A single turn carries every row of the set below to another of its rows. Some are shown first; where does it send the rows asked next?
zoze: [ 17 -17   8  -7  -5 -27   3  -8  21 -41 -35  46 -14  24  19 -11  -7  10
   1  13 -22]
Sive: [ 14   2  10  -9  13 -20   9 -18  18  13 -13 -12  -2 -15  26 -11  13  24
 -23  23   0]
rig: [ 14  21  -2  23  12 -41 -10   1  13   4 -12 -14 -12   0  15 -21  10  -5
 -32   2 -20]
pire: [ 34 -11  10   4 -15 -19  11 -20  20 -40 -26  48 -10  29  18   0  -3   8
  -9   9 -30]
rerop: [ 23 -13  15   5 -14 -25   3 -13  23 -41 -30  51  -8  22  19 -13  -8  -1
   3   3 -30]
Legor: [ 12 -15  36  -5  -9   3 -11  -7  13  12 -24  -5  10  23  25 -19  12  18
  13 -21 -18]
mal: [  0  -7  13  -3   7  -8   4 -11  26  11 -33  -4  -7 -27  27 -17  -3   6
  -8  14   1]
sepe: [  1  27   5   6  16 -42  -2   6  12  -6 -15 -15  -2   6  22 -19  11  -6
 -14  -2  -7]
lek: [ 11 -21  12  -4  -7 -38  -9  -2  17 -41 -30  45  -2  14  18 -27  -9   7
   0  12 -21]
Sude: [  2  -8   8  -4  12 -17  -2 -14  24  13 -24  -8   6 -26  30 -24  -1   8
  -9  17  -1]
Mas: [ 42  -7  21  13 -13 -42  30  -8  20  12 -34  32   1  12  12   2  12 -12
 -17   4 -38]
laka: [ 18 -15  32  -6 -10  12  -5 -10  13  12 -26  -5   7  27  26 -10  12  21
  10 -19 -17]
lel: [ 19 -15  33  -5  -2  -3 -19  -3  14  -7  -9  31  13  20  23  -8  12  19
  10 -33 -24]
mut: [ 12   3  16  -9   8 -10  15 -15  21  11 -22  -7 -15 -17  23  -4  11  22
 -21  21   2]
vefo: [ 41 -12   5   4 -18 -25   9 -20  12 -38 -14  43   3  31  16  -1   1  15
 -24  15 -29]
kem: [ 11  21  -1  15  -8 -16   5   8   0  -4 -24 -13  -1  -1  16   2   5  -3
 -43   5   0]
dib: [ 16 -22   8  -1 -10 -43 -12  -3   9 -40 -21  40  13  12  17 -29  -6  13
 -15  18 -20]
vek: [ 28 -18   0  -7  -6 -22   9 -14  18 -38 -31  42 -11  30  19   0  -4  18
 -12  20 -21]
pivu: [ 35  -9  23  14 -13 -42  27  -6  22  11 -39  35   1   7  13  -5   8 -19
  -7  -1 -39]
Lebe: [  1  21  -7   6  22 -31   0  -3  23  -2 -23 -14  -3  13  29 -12   4 -16
  -2  -3  -9]
Gidi: [ 16  15 -13  27   8 -14   0  -3  22   7 -32  -8 -21   5  20  -1  -5 -16
 -25  -1 -19]
Ziza: [ 11  16 -11  23  16 -25  -6  -5  28   7 -27  -8 -18   4  23 -13  -3 -19
 -14  -3 -21]
zil: [ 24 -15  27  -5  -1   6 -12  -9  16  -4 -11  30  10  26  24   2  11  20
   8 -32 -25]
sep: [ 34 -12  19  17 -11 -54  16  -6  17  12 -28  30  21   4  15 -17   9 -16
 -14   3 -40]
pil: [ 24 -15  30  -4 -14  14  -4 -11   8  13 -22  -7  11  28  23  -6  14  25
  -3 -14 -16]
pado: [ 26 -17  12   8 -16 -44 -11 -12  10 -39 -12  42  19  16  18 -29  -3   5
 -15   9 -29]
paz: [ 37 -13   7   8 -18 -37  -3 -18   7 -37  -8  40  18  23  16 -15   2  15
 -27  16 -28]
Gozaf: [ 11  15 -15  15  -1  -4   8  -2  11   0 -34 -11   0   6  23  10  -5 -12
 -29   2  -3]
meda: [ 20  18 -10  27   2 -15   1  -1  14   5 -26  -9 -20   2  15   1   1  -8
 -41   3 -16]
diniv: [ 19 -16  35  -2 -15  -1 -13  -5   1  13 -13 -10  23  20  21 -21  17  27
  -5 -16 -15]
komur: [ 19 -15  17   7 -14 -38  -7  -9  17 -41 -23  47   7  15  19 -28  -7  -3
   1   4 -30]
Zar: [ 20  21  -3  26   4 -30  -4   1   9   5 -16 -12 -16   0  13  -8   9  -2
 -44   5 -17]
rizit: [ 13 -15  36  -5 -10  -2 -15  -4   6  12 -17  -8  17  19  24 -25  15  22
   5 -18 -18]
Fepa: [ 33 -20  -3  -4 -10 -26   4 -16   9 -36 -21  38   5  28  18  -4  -3  23
 -27  25 -19]
Gudul: [ 27 -22   1   0 -12 -36  -7  -9   4 -37 -17  37  16  19  17 -17  -2  21
 -28  23 -18]
Meba: [  6  -1  17  -7   6  -3  13 -11  24  10 -32  -3 -17 -22  25  -5   2  13
 -14  16   2]
dakit: [ 31 -17  22  -4  -6   9 -10 -11  10  -3  -8  28  16  27  23   9  11  24
  -4 -26 -24]
Mes: [  7  27   9   9   1 -35   1  11   1  -7 -14 -15  -2   0  16 -12  13   0
 -35   2  -2]
tulo: [ 31 -12  22  15 -13 -49  20  -5  22  12 -34  33  11   3  14 -14   6 -22
  -7  -1 -39]
pem: [  9  -5   8  -7  16 -23   1 -18  21  14 -14 -13   9 -19  29 -23   7  16
 -17  21  -1]
Nuv: [ 24 -16  31  -2 -16   8  -7  -9   3  14 -16 -10  18  24  22 -11  16  29
  -9 -12 -15]
robub: [ 10  19  -6  22  18 -39 -11  -1  23   4 -17 -12 -14   2  20 -22   4 -14
 -17  -2 -22]
befu: [ 31 -18  24  -1 -10   5 -16  -8   4  -2  -3  26  24  22  21   3  12  27
 -13 -24 -22]
Bire: [ 25 -18  30  -1 -11  -3 -22  -3   2  -5  -2  26  27  17  19  -8  12  26
 -12 -27 -23]
gobad: [  5  16 -17  10  14 -12   7  -7  23   1 -34 -11   0  12  31   1  -5 -18
 -10  -1  -8]
dekuv: [ 19 -16  35  -2  -7  -7 -23   0   7  -5  -4  29  21  15  20 -12  12  22
   0 -30 -23]
vas: [ 46  -8  18  12 -13 -48  28 -11  15  13 -26  29  11  13  13  -1  15  -7
 -23   7 -38]
Vol: [ 42 -11  18  14 -12 -54  20 -10  15  14 -22  27  20  10  12 -10  14 -10
 -21   7 -39]

pivu moves to Mas
sepe moves to Lebe
Where do these go?
Gudul moves to dib
laka moves to pil
Sude moves to mal
rig moves to robub
zil moves to dakit
pado moves to komur

A single turn carries every row of the set below to another of its rows. Some are shown first; where does it send the rows asked next?
nid: [  3 -12  25 -30   1 -11 -29  -5 -18  11   3 -19   2 -35 -17 -15  -1  29
  20   0   3]
fafab: [ -8  15 -13  -7   6 -19 -58  17  -8   7  18  18   2 -27  29  23   0   1
   0  -3   3]
gufom: [ -1 -11  26 -24 -28  12 -38   4 -12  -3  12   8 -14 -46  43  27 -29   6
  -2   8   4]
Bipa: [ 13  10  15 -47  -4   6 -38  19  -8   6   7 -27  28 -20  -4  14  14  -7
   0   7  19]
paku: [-20   8  39 -32   5 -16 -30   6   0  19  -3 -18   3 -25  -5 -11   1   9
   1  -9  17]
Mefal: [  1  -3  13 -29  -9   4   4 -24 -13   6   8 -15  11 -23  20  34  -9  22
   4  19  -4]
nom: [  1 -17  22 -22   2  -8 -25   0 -12  18  -1 -20   9 -33 -14 -16 -11  28
  15   0  -5]
bugek: [ 21   7  11   0 -21 -18 -42 -19  -5 -31   1  16  12 -18  11  16   7   7
 -17 -15 -16]
kere: [  5  17  26 -31 -25  25 -28   6 -12 -30   9   3  10 -27  23  22 -11   6
   3  24   2]
zurop: [ 15 -12 -10 -38  -3 -35 -24   9 -21  12  10 -42   9 -26  10  -4  -7  -1
  -7  -4  -6]
gedut: [ 14  28  -5 -35  -6 -17 -18   2 -24 -25  -2  -6 -12 -25  22  -1 -30  -4
  -9 -27  -6]
sebef: [ 17  11   9 -38 -17   7  -7  11  22   4   2 -16 -12  -5  12  20 -11  -2
   6  -7  17]
Nin: [ 22  13  19 -30 -27 -15 -27  -3 -10 -18   1 -19  14 -18  -3  35 -22  22
  -7 -37   3]
numaf: [ 14 -16  24 -13  -7 -14 -43   3 -17  24  20 -29  13 -55  13  33   4   0
  -5 -10  13]
guver: [ -4   0  16 -32 -19 -20 -47  -7   7  -2  -8  29 -10 -11  33   8  -4 -13
 -12 -11   9]
rapop: [ 25  23   3 -26   3 -14 -26   8 -24  19   4 -32  21 -39  -6  19   3  -3
 -13 -18   2]
sut: [ -6 -22  26 -31 -19 -17 -34  -9 -14   1 -17   8   2 -49  10  23 -19 -12
  11   8  28]
lafi: [ -2 -26  15  -1   8   7 -31  -9  -6 -13  17   0  -5 -42  44  21 -22  -4
   0 -23   6]
keti: [ 24  42   7 -24  -2  17 -12   1 -17 -24   0   3   2 -29  10  15 -12  -7
   9  -6   4]
leve: [ 12   1  15  -3 -20   0 -48 -19  -4 -20   3  22  12 -22  16  22  10  13
 -25  -6 -16]
liv: [ 17 -11  31 -28  -4  -2 -36  -3 -47 -33   4  -7   8 -37  22   6 -10  16
   2 -18  26]
repeb: [ 21 -44   0   2 -12  -3 -33  -7   0 -18  -3  -9   0 -45  -3  11 -11   1
   0  -8   2]
geka: [  3 -16  10 -38  -4  -2 -22  -3  18   0  13 -18 -25 -11  25  18  -5   1
  -2 -25  26]
tivu: [  4   5  37  -5 -14 -15 -36   7  -1   6  11 -29  -2 -39 -16  -3   7  27
  -7 -10   0]
digo: [ 18  -7  18 -15  -9  16 -18  18 -31  -9 -12  -7  34 -26  21   5 -34  13
  -9  -8  -3]
Zipun: [ -6   4 -19 -17  12 -21 -57   9 -18  -8  17  17  13 -20  24  14   0   6
  15   2   2]
Bosoz: [  4 -29  13 -25   4 -20 -44  14   1   3  15 -37  26 -22  14  10   1 -12
  -1 -17  17]
zibu: [ 13 -12  13 -47 -20  -8 -36   8 -22  20  17 -28   3 -40  12  15   7   7
   1  28   8]
Fet: [ -9  -5   4  -3 -14 -28 -22  -1   8 -16 -10 -21   3 -28  10   7  -7 -14
 -40  -7  -2]
tada: [ -6  12  25 -24 -28  -5 -33  -5  -2 -18  -4  -8  -8 -39   3  22  16  -6
 -29  21  18]
liti: [  3   8 -18  -9 -10 -16 -62  18 -14  -1  19  15   5 -28  22  20  -4  16
   1   9 -12]
tufe: [-17   2  42 -21  -3 -21 -27  12   7  20  -3 -20   8 -26  -4  -8  -7   6
   8  -6  15]
Bef: [ 19 -13  -4 -16   0 -16 -25 -33 -15  -5  -4  29  -7 -26  22   4  -2  -1
  17  -4  -5]
gazov: [ -5   4  -3 -41   2 -16 -18  -7 -19   3 -34   2  12 -30  -2   4 -25 -14
 -10 -12   9]
Duv: [  4  -7   7 -27   2 -27   3 -33 -20 -13  12 -25   2 -20  20  23  -8  16
   7  -7   2]
nele: [ -1  10 -15 -13   2 -16 -53  15 -13  -5  14  19  18 -20  20  19  -3   6
  21  14  -1]
bekep: [ -1   5  30  -9  -5  -8 -35   6  -1  13   8 -27   1 -36 -15  -6   6  28
 -19 -14  -6]
vimon: [ -5 -12   2 -18   5 -15 -28  -6 -13 -42  11 -14   5 -18  36   0 -23  -1
 -13 -28  -6]
nukek: [ 21  -5  -3 -17  -5  -1 -21 -25 -12   4  -9  33   1 -24  19   8  -5   1
  15   9 -12]
Bufim: [ 32  -3  24 -10 -24 -11 -26  22 -14 -30   9 -21 -19 -30  25  -5 -10   0
  -2 -14  22]
dotuk: [  6  14 -21 -13  -6 -27 -62  15 -20 -11  20  12   1 -26  18  15   0  14
   4   0  -7]
Vigit: [ 12   9  25   0  -8 -15   5  13 -20  -7  -4 -17   9 -29  36   3 -23 -12
   4   6  12]
vufim: [ 26   0  -8 -29  -5  20 -28  -9 -16 -18 -13  -2  -1 -38 -22   7   6   7
 -11   1   4]
torog: [ 15  -1  12 -24  -8  30 -26  23 -14  -2   1 -11 -10 -24  29  -4 -10  10
 -36  -8   8]
rom: [  1  28 -12  -7   0 -25 -54  19  -9   0  15  17   3 -26  21  23   1  -2
  10   0   5]
kotoz: [  5  15  13 -30 -26 -21 -37   0  10  -4 -15  28  -3  -6  25   6 -10 -16
  -6  -6   3]
ninef: [  6 -11  27 -32 -24   7 -40  -7  -8  -2   8 -11  11 -27  12  44 -18  30
 -19 -29   6]
lene: [ -7   5  25 -28  13   6 -14  -7 -36  -4   4  -8  -7 -35  42   4   1   1
 -19   0  26]

sebef moves to Mefal
fafab moves to Zipun
Where do these go?
lene moves to liv
gedut moves to keti
paku moves to nid
guver moves to Bef
repeb moves to Fet
zibu moves to numaf

